In the data rows, the value 128 means zero.
Here are some points:
102 118 106 153 156 106 152 139 55 146 158 142 124 168 111
98 117 114 56 224 52 157 101 148 125 152 139 161 107 143
156 154 155 83 86 145 95 138 193 120 109 104 134 68 133
127 121 153 102 127 145 94 132 210 100 124 133 123 100 168
74 84 105 188 199 104 179 125 41 134 189 154 106 214 114
171 188 119 86 43 130 119 122 123 149 54 91 141 67 85
116 114 154 130 156 132 126 143 165 110 164 148 120 148 173
124 133 134 128 129 143 120 130 149 118 117 133 114 135 144
150 173 110 91 97 99 154 121 94 151 85 105 150 89 76
106 107 160 41 234 71 128 102 254 81 174 137 161 87 218
156 144 134 161 16 213 84 162 137 154 72 111 100 106 103
171 177 118 58 88 120 124 118 142 146 71 91 169 48 92
136 134 101 166 98 125 161 125 24 160 125 112 133 159 65
93 79 148 190 174 137 134 133 118 97 208 163 88 201 172
113 94 148 40 221 82 144 99 253 89 159 124 162 83 208
119 128 133 163 112 155 132 145 88 146 143 126 119 136 99
138 123 137 5 200 56 126 87 251 101 129 109 184 41 197
139 145 148 91 123 136 98 121 185 120 106 114 138 84 143
111 111 102 255 111 163 147 163 0 153 158 167 72 235 72
143 133 125 120 101 135 122 141 128 139 110 118 124 123 123
114 103 143 143 143 145 105 135 157 111 149 150 112 146 162
167 168 123 56 95 115 119 112 152 145 68 87 172 44 103
114 98 132 151 124 164 105 146 142 111 142 148 114 160 143
167 161 149 136 50 180 77 133 143 130 92 115 126 103 110
139 140 117 164 87 150 121 147 81 151 114 130 104 150 99
150 149 116 62 135 87 135 97 147 132 99 98 175 66 122
166 183 116 45 100 105 126 112 146 154 75 77 165 37 93
10 more points follow, each with its number after it:
150 161 100 107 113 107 154 112 94 151 100 105 146 94 84 0
96 79 204 39 233 106 95 120 255 54 189 150 137 70 255 1
146 154 111 98 109 120 138 122 107 128 104 103 153 111 101 2
127 130 103 196 106 143 135 132 27 144 148 134 100 201 80 3
197 180 159 11 68 132 72 112 255 116 39 74 174 0 158 4
145 136 132 255 0 255 82 198 17 164 94 156 32 222 51 5
117 125 126 129 161 94 156 116 106 129 161 126 122 149 129 6
162 185 109 77 89 106 131 105 114 146 78 90 167 61 85 7
131 151 100 84 160 74 153 99 85 146 123 110 167 113 91 8
162 175 117 110 55 136 102 124 117 145 63 94 144 58 94 9
Which of these numbered points is nearest to each point below, looking only along the 3 directions in which the first points spread most? Its number follows each.
147 152 144 74 90 152 83 135 218 123 93 105 151 66 155 > 4
145 135 134 255 0 255 72 207 15 168 94 153 32 232 58 > 5
106 80 204 48 204 119 95 125 255 50 185 145 133 85 255 > 1
131 152 131 94 96 138 111 107 128 137 108 108 146 99 121 > 2
108 102 130 147 167 118 134 133 133 123 154 136 130 162 154 > 6
121 141 103 100 169 75 157 107 83 141 131 118 156 112 98 > 8
111 121 117 149 152 115 144 117 83 127 165 129 134 147 119 > 6
124 151 93 219 81 151 158 140 0 169 98 141 98 181 57 > 3
119 119 83 148 119 106 145 113 48 161 120 115 142 140 69 > 0
92 107 102 243 131 158 151 150 0 150 165 163 80 236 73 > 3
131 133 121 70 151 118 126 129 168 137 118 117 140 101 135 > 2
137 129 133 255 0 255 91 209 17 159 97 155 20 234 63 > 5
103 110 100 251 102 162 165 159 0 157 156 155 78 242 71 > 3
157 156 111 55 105 113 141 108 158 151 70 87 172 58 98 > 7
171 166 134 125 36 179 95 137 110 156 69 102 136 104 97 > 9
152 162 111 76 102 85 132 103 114 142 70 101 169 74 98 > 7
160 152 108 253 0 227 111 189 12 175 76 130 62 179 50 > 5
159 166 129 127 34 182 108 137 141 149 78 100 133 80 94 > 9
140 135 142 71 140 120 117 119 200 110 123 110 153 81 160 > 2
86 86 167 78 224 97 115 122 247 70 194 141 140 104 230 > 1
173 179 116 65 99 115 131 103 164 141 62 88 166 41 108 > 7
109 114 117 141 197 89 164 113 89 122 158 136 134 168 128 > 6
146 160 118 55 135 94 148 101 147 136 98 92 166 73 107 > 7
139 158 95 45 193 53 167 91 118 140 121 100 192 75 109 > 8
178 165 128 140 25 171 98 145 118 152 67 96 126 97 91 > 9
134 123 138 84 143 126 114 114 182 117 107 122 144 82 161 > 2
Here are 10 other points, each followed by its number:
128 143 79 146 116 102 163 126 19 166 109 119 138 151 56 0
178 171 111 82 56 129 125 120 115 157 60 88 154 63 72 1
154 148 114 72 122 114 135 110 141 134 96 96 159 72 115 2
85 83 163 77 229 85 136 121 251 83 194 159 122 125 237 3
146 164 106 96 102 114 150 123 98 143 86 108 157 97 84 4
76 63 138 160 199 138 120 143 132 106 192 176 90 210 178 5
176 176 110 70 89 111 119 121 133 147 51 79 170 44 103 6
139 138 95 161 88 165 129 141 45 163 104 131 125 157 66 7
149 128 154 101 114 138 98 135 207 106 118 119 138 91 166 8
67 84 114 218 200 90 145 129 44 127 195 190 92 234 138 9
Which of these numbered points is nearest to each point below, looking only along the 3 directions in which the first points spread most? Its number follows each.
170 187 110 88 60 134 120 118 95 165 69 80 151 70 63 > 1
154 172 107 104 104 117 144 134 96 141 95 105 155 107 79 > 4
81 83 165 77 236 87 116 104 245 71 175 158 139 120 230 > 3
100 74 168 83 214 103 119 119 248 67 177 166 130 126 241 > 3
158 158 118 65 128 83 137 102 144 132 98 105 166 70 117 > 2
85 88 165 78 233 91 130 111 250 79 199 147 144 115 225 > 3
159 148 112 72 143 85 137 107 143 129 96 101 165 67 105 > 2
92 67 203 47 220 127 85 126 255 47 188 153 132 93 255 > 3
152 130 160 102 128 150 97 128 211 117 109 120 131 94 181 > 8
88 73 148 73 225 94 126 119 239 93 185 156 130 121 227 > 3
114 124 114 153 161 109 162 121 66 128 166 133 137 164 106 > 0
159 167 110 103 94 107 134 110 94 148 87 89 161 90 80 > 4
129 110 158 103 116 166 87 136 207 107 119 128 126 93 171 > 8
138 145 89 163 103 126 151 112 28 163 119 117 119 158 59 > 0
160 159 125 181 45 174 123 157 63 148 92 112 93 151 80 > 7
148 121 149 95 128 153 96 131 201 120 112 130 135 87 176 > 8
80 63 156 167 196 129 138 151 137 101 224 165 97 203 185 > 5
147 153 116 68 129 92 159 112 149 145 100 95 174 74 115 > 2
131 123 166 91 112 129 85 150 202 104 125 134 137 85 180 > 8
140 149 100 150 107 114 148 120 45 152 108 125 130 141 60 > 0
124 117 160 109 127 153 80 130 205 105 131 126 127 100 174 > 8
84 88 104 176 193 93 181 135 34 136 188 165 107 218 107 > 9
146 119 164 122 119 161 94 135 219 102 130 136 117 118 185 > 8
105 90 137 46 230 81 130 96 252 90 173 138 165 94 213 > 3
103 79 202 38 220 108 87 130 255 51 178 145 143 84 255 > 3
120 119 159 104 113 169 98 141 211 122 142 130 126 95 183 > 8
